Turns, then the turns between two rows, first turn first; the first pair answered
turn J_241:
[ -0.4   2.6   4.2  -1.6  -7.7   6.5   3.8  -6.0  -0.3  -7.0   7.0  -5.3
   1.0  -4.8   4.3   8.3  -2.9   1.8  -5.5   7.6  -1.4   4.6  -4.2  -1.9
  -3.9  -8.4 -12.8  11.4] |-> [  0.9   4.4   5.3  -0.2  -8.0   7.6   1.6  -6.6  -0.4  -7.5   6.0  -2.4
  -3.4 -10.3   6.7   7.3  -3.3   3.9  -5.1   8.2   6.2   5.4   0.0  -5.0
  -0.9  -6.3  -8.1   6.8]
[ -9.9 -10.0   9.4 -13.7   3.8  -7.0 -16.9   1.7  -2.5 -22.0   2.5   5.3
  28.2  36.0   9.8  16.1   5.0 -15.2  -8.4   2.5 -10.2  11.2 -15.0  12.0
  -3.5  10.5 -21.4   7.3] |-> [ -0.5   0.2   4.2 -14.3   2.7  -0.9 -18.6  -0.5  -4.9 -25.4  -1.7   2.4
  35.3  25.7  14.0  16.7   4.9 -16.1 -15.0   6.4  -8.6  19.3 -12.7   5.3
   3.0   7.9 -16.5   8.5]
[-10.6   7.5  12.9 -13.9  16.2  -1.3 -10.2 -18.6 -22.6 -43.5  21.5 -38.3
  12.8   8.5  29.3  21.5   2.8 -18.6   3.5 -14.9  21.3   5.2 -32.2  -4.9
  13.6 -25.9   3.3  30.9] |-> [ -4.2  28.3  -0.2  -9.3  18.3   1.7 -20.5 -16.5 -18.5 -39.6  15.7 -33.8
  11.9   1.0  31.2  15.1   3.8 -14.3  -1.9  -6.0  25.4  22.7 -14.3 -27.9
  25.9 -25.9  20.7  26.2]
turn J_645:
[ -0.4   0.9   4.8  11.2  -1.8   9.7   3.0   1.4   3.5   3.6   1.2  -6.0
 -11.9  -5.4  -1.2  10.2  -4.3  -1.3  -2.1   1.3  -3.7   1.5  -2.5   4.3
  -6.3   1.9 -14.4   6.3] |-> [  5.1  11.7   1.6   4.7  -1.6  11.9   0.5  -1.6  -0.1   3.7  -2.0  -6.7
 -11.4  -9.8   1.7   7.0   1.5  -3.0  -1.7   4.9  -3.1   6.9   3.4  -9.9
  -1.6  -2.5   2.7   4.4]
[ -8.1  31.1   6.6 -24.1   4.5  -3.2   5.0   0.7 -19.8 -21.3   7.0  -8.9
  13.4 -12.7 -22.4   4.9  18.6   0.7   0.6  -7.7  -4.2   9.2  -9.0  -5.0
  -3.4  11.9  18.3 -19.5] |-> [-11.8  15.1  19.1 -10.2   2.9  -5.6  13.3   8.4 -11.7 -19.7  20.9  -4.1
  12.1  -6.1 -28.7  13.5  10.5   7.9  -8.6 -10.5  -4.2  -7.1 -15.4  19.0
  -8.9   9.8 -17.0 -20.3]
[-12.8   0.8 -15.3  -3.1 -12.0   1.0  -7.1  -6.5   3.4  10.9   2.5  -4.0
  -7.2  -7.0 -17.7  -0.1 -14.5  10.7  -9.2  15.1   4.5  34.0   9.0 -15.5
   9.2  -7.7  22.3 -22.7] |-> [-23.0 -22.0  -2.7 -23.9  -7.4  -1.0  -6.6 -12.7 -10.8   3.2  -1.3 -12.7
  -4.5  14.1 -18.4   9.2 -12.8  -7.6   0.2   0.8   1.8  18.0 -16.5  17.8
  -4.7  -7.5  18.4 -16.6]
turn J_296:
[ 12.6   0.0 -15.7  38.8 -12.6  -1.0   1.1  31.6  32.4  27.9  10.4  33.7
 -29.2 -22.8 -11.9  -0.7  -4.9  26.9 -17.0   8.5   0.7   2.7  34.5 -12.9
   0.0  10.8 -28.9 -16.3] |-> [  3.5   0.0 -13.8 -26.9 -12.4  15.9   1.9 -11.6 -10.7 -30.5  22.7 -26.9
   9.5  14.0  21.6  10.3  -6.2 -11.1  -9.5  -7.8   7.5  -0.2 -37.4  36.5
 -31.9 -12.5 -55.0  14.6]
[  3.0   7.9  14.1  24.2   6.5   7.3  22.6  25.2  15.7  15.8   2.8  -7.0
 -15.0  -2.9 -18.4  33.8   7.2  -1.7   3.9  13.5  -4.5  -0.6  14.0  24.0
 -19.0  -7.5 -11.4  17.8] |-> [ -3.1  12.5  14.2   5.6   1.6  12.8  22.2  17.1   7.2   1.9   2.5 -17.9
  -8.5   7.2  -8.1  37.3   9.2 -12.0   7.9   4.3  -5.9  -0.1   0.7  36.2
 -24.6  -8.3  -7.9  23.2]
[ -9.1 -35.8  25.0   8.4 -11.6   4.6  -0.5  23.4  -1.7  19.8 -10.8  17.4
 -31.7 -14.8  -7.3   3.2  15.4  11.3  28.9 -18.7 -14.8 -12.7  29.3  -3.5
  20.0  21.1  19.4 -10.0] |-> [  7.6 -14.8  17.9  19.2 -28.4  13.9   9.9  13.0  12.9 -24.4  22.5  -2.0
   0.2 -22.4   9.8   6.8  -3.4  29.5  -6.2  -9.4  -2.2   1.4  15.6   3.3
   5.9  -3.5 -61.4  12.0]
[  4.2  31.5 -20.1  14.6  -2.1   6.6  -8.7  17.9  -4.2 -30.6  -6.5   8.0
  10.3  -2.0  16.6  11.8   2.1 -10.1 -31.8 -26.5   3.1  26.8 -13.3 -38.2
 -21.5 -17.2  -4.1  19.4] |-> [ -4.3  18.3 -19.0  -9.0   9.2   3.3  -9.6  16.5 -20.9 -14.7 -19.7   8.2
   3.2   9.6  16.6   8.3  11.4 -31.5 -14.4 -36.6   1.0  19.6 -17.7 -32.1
 -17.4  -8.4  41.1  13.8]

(two turns a pair)
[-17.9  15.8 -12.8 -10.6   1.7   5.9   4.7   6.3  12.7  11.2 -24.6  -4.7
  17.5  -3.4   2.0  -3.8   2.4 -12.1   5.5   6.0  -0.9  18.1  17.2  -3.4
   9.6  15.2  29.3  -9.5] |-> [-13.3  21.6 -13.6 -20.3   1.5   9.5   5.7  -7.1   9.1  -5.1 -14.9 -17.2
  31.3  -0.9   8.6  -0.9  -0.4 -17.0   0.4   2.3   0.1  21.9   2.2   9.0
  -0.6   9.5  13.2  -3.6]  J_296, J_296
[ -6.5 -29.1  15.2  24.9   3.1  -9.9  -2.7  31.4  -4.1  13.5 -12.7   9.2
  -7.4  19.6  -0.1   4.8  15.0  -4.1  20.1  12.9  14.7 -19.8  21.3  -3.8
   2.8 -31.3  -8.6  -2.5] |-> [  2.6   6.6  -1.5  16.8  -4.3  -1.2 -10.7  19.6  -7.8  -5.2 -10.3  -2.5
   9.8  10.0  16.8   0.6  14.8  -0.3  12.2  23.1  20.7   7.5  24.6 -33.1
  12.8 -45.4  -2.6   6.3]  J_296, J_645
[ 13.8   2.5 -25.7 -48.6 -10.4 -14.0 -23.2   2.3 -25.0 -25.3   4.2 -17.9
  14.5   1.7  36.9   2.5   9.6 -18.0 -10.3   4.2 -15.3  14.1 -48.0  -5.3
  -7.1 -11.9  -4.5  22.9] |-> [ 19.3   9.1 -33.1 -28.1  -8.6 -16.1 -30.3  15.2 -19.1  10.0 -18.8  11.2
 -10.2 -14.6  25.6  -5.2  21.1 -12.4  -3.7  14.5 -14.4  25.0  -7.5 -46.3
  18.6   6.3  40.3   3.2]  J_241, J_296
[ 13.1  15.9  -3.3  20.4 -14.7  -1.0  -1.2 -16.0  16.9 -12.1  19.9  -8.7
  21.3 -25.1  34.6  33.1 -44.1   9.7   6.3  19.8   8.6   1.7  17.8 -12.9
 -28.1  13.0 -34.1  22.3] |-> [ 10.8  30.7 -17.9  -4.0  -7.9   3.5  -8.5 -19.5   1.5  -0.7   0.4  -6.6
  14.6 -25.9  41.0  26.9 -31.0  -7.2  23.8  20.9  12.3  15.8  25.9 -35.8
 -16.0  18.5  24.9  18.3]  J_645, J_241
[  4.4   9.5 -23.9  18.0 -22.2  19.7 -10.7   9.4  23.7  -0.8  -9.5   7.4
  20.0 -39.7  -0.5 -15.3  -1.4  20.4  -1.8  10.5  14.8   0.2  24.1  -4.8
 -40.0  -5.4 -35.4 -31.5] |-> [  3.4  19.8 -32.6  -1.8 -15.3  20.6 -20.0   6.1   4.9   8.9 -25.4   8.6
  15.5 -37.1   1.9 -20.0   9.4   3.6  18.1   6.3  14.1   7.2  26.4 -22.4
 -28.2  -2.1  14.7 -37.4]  J_645, J_296
[ 13.6   4.3   7.9 -24.9 -15.2  19.6  -1.3 -28.8  -2.7 -40.5  27.1 -22.0
   5.7  31.1  13.0   7.3 -47.0 -13.5   4.5  -5.1  -3.2   4.4 -43.8  19.7
  -2.5  -7.7 -29.4  35.1] |-> [  9.7  -0.6   5.7 -46.1   1.0  17.3  -7.9 -23.5 -20.6 -14.0  -1.4 -10.2
 -14.3  37.7   6.4  -0.5 -28.3 -32.7  34.6  -8.4  -6.5  -1.2 -32.4   5.3
   9.7  11.6  51.5  22.2]  J_645, J_296
[ -6.3  -4.8   2.0   9.5   0.2  -8.2  16.0  -0.1   4.4  10.2  -3.7   8.3
 -12.9   2.4  -6.5   0.2   0.7   9.9   2.8  -3.1 -10.6 -16.6  -0.6  13.3
 -10.2  -1.4   1.6  -3.8] |-> [ -1.8  14.0  -5.8   5.1  -8.2   2.6  11.2 -11.5   4.0  -8.5   2.3  -6.4
   4.6  -4.4   4.9   1.6  -4.3   8.0  -5.2   5.4  -6.7  -0.2  -1.5   1.9
 -13.3  -9.8  -9.0   4.0]  J_645, J_296
[  3.9  20.9  -6.8   8.6  -9.8   5.0   5.9   5.5  17.2 -14.0  13.5  -9.1
   3.4 -14.9  10.6   5.6  -5.2   8.8 -16.0  12.4   3.2  16.7   8.4 -13.7
 -13.2  -9.8 -27.0   7.9] |-> [ -0.4  14.7  -6.7  -8.0   3.8   5.5  -2.9  11.9   4.3   9.4 -11.5   2.6
  -9.9 -10.1   1.3  -2.5  12.8  -7.6   7.5   8.1   0.0  13.7  18.1 -29.3
   0.7   7.7  40.3  -6.3]  J_645, J_296
[  6.9  -5.8  11.4   2.2  -9.5 -10.9   5.4   4.4   6.4  -8.7  23.3   5.7
  11.5   5.1   3.7 -10.4  -9.0   2.4 -10.1   2.9  19.0 -19.1  -1.3   8.3
 -13.8   6.6 -25.5  -3.8] |-> [  9.9  -2.5   7.3  13.1  -9.7 -14.4   1.5  11.0  14.7   7.2  18.6  18.8
   2.9  -0.9  -8.1 -13.7  -7.0   8.7 -10.6   6.2  14.2 -15.9  16.0  -9.3
  -3.1  11.5 -11.1 -12.7]  J_296, J_645
[  2.7  21.1 -18.4  -3.4  -4.4   8.3  -1.3 -22.7  -5.9 -22.8  16.8  -5.0
  29.5 -14.2  12.9  -6.3 -16.5   9.6 -23.5   7.9  14.4  15.6  -6.1   0.1
  -1.9 -22.1 -32.0   3.9] |-> [ -5.6   7.2 -13.3 -16.8  11.8   0.0  -7.4 -15.0 -24.6  15.5 -16.9  11.9
   1.8  -4.4  -0.8 -14.2   5.5 -13.7  12.9   2.2   4.3   5.0   8.3  -6.2
  11.8   6.8  55.7  -8.8]  J_645, J_296
[-19.2  -1.8   1.5 -23.6 -17.7   8.3 -29.9   7.2 -11.2   5.1 -20.5  -1.5
   7.0   8.6  -2.9   8.8  -4.7 -21.0   6.1  31.0  43.8  -4.9 -17.4   9.1
 -19.3  -3.6  32.7   7.8] |-> [-22.4 -22.4  15.0   0.1 -21.2   1.2 -21.0  22.4   1.4   9.2 -11.2   6.1
  -2.0  10.4 -19.0  15.2 -11.9 -10.8   0.6  25.7  39.9 -23.1 -18.7  30.8
 -26.4  -1.0   0.4   4.1]  J_645, J_296
[ -3.4  17.4 -10.2 -36.7  -7.5   8.4  -5.9 -19.4 -21.8 -30.0 -10.8 -26.8
  16.1   9.6  26.0   5.5   2.6 -25.1  18.3  -5.5  10.7  14.5 -19.9   3.2
  -0.5 -17.8  16.6  10.4] |-> [  9.4  35.0 -15.0   8.0 -20.4   6.6  -1.5  -9.0  12.1 -27.2   5.1 -10.0
  16.9 -18.8  22.4   2.6 -10.5   9.8 -11.0   9.3  12.8  26.0  11.4 -20.3
   8.2 -23.4 -31.5   7.2]  J_296, J_296
[-16.9 -42.5  28.8 -26.1   5.7  13.0  -0.4  -9.2 -26.7  12.1 -16.8 -12.5
  -3.9  19.7  10.1  23.2 -14.6  -6.6   2.9  -1.9  24.7  17.0  31.2  15.2
 -39.0   8.0  34.5  21.9] |-> [ -2.6 -14.9  12.7  -4.9   0.6  13.3  -5.6   0.1 -13.3  15.7 -13.6  -1.2
  -4.8  -3.3  13.5  13.6 -13.3   7.8 -10.3  21.4  29.7  35.8  66.4 -27.4
 -23.1   5.3  39.6  18.2]  J_645, J_645
[ 38.3 -31.4   9.0  -9.7  -2.3  30.1 -23.7  -6.6  -4.3 -17.5  11.3 -29.4
  -2.8  45.8  16.0  -4.1   1.2   5.4   1.6  -5.4  19.7 -11.8 -20.5  43.0
  -7.7   8.5 -28.1  16.2] |-> [ 49.6  -0.5  -7.1   9.1 -11.0  29.4 -27.9  -0.7  11.9 -22.2  20.0 -24.8
   1.9  23.2  19.1  -6.5  -7.5  25.5 -20.9  14.8  26.1  14.8   4.4   4.4
   4.6  -4.4 -43.5  20.4]  J_241, J_645
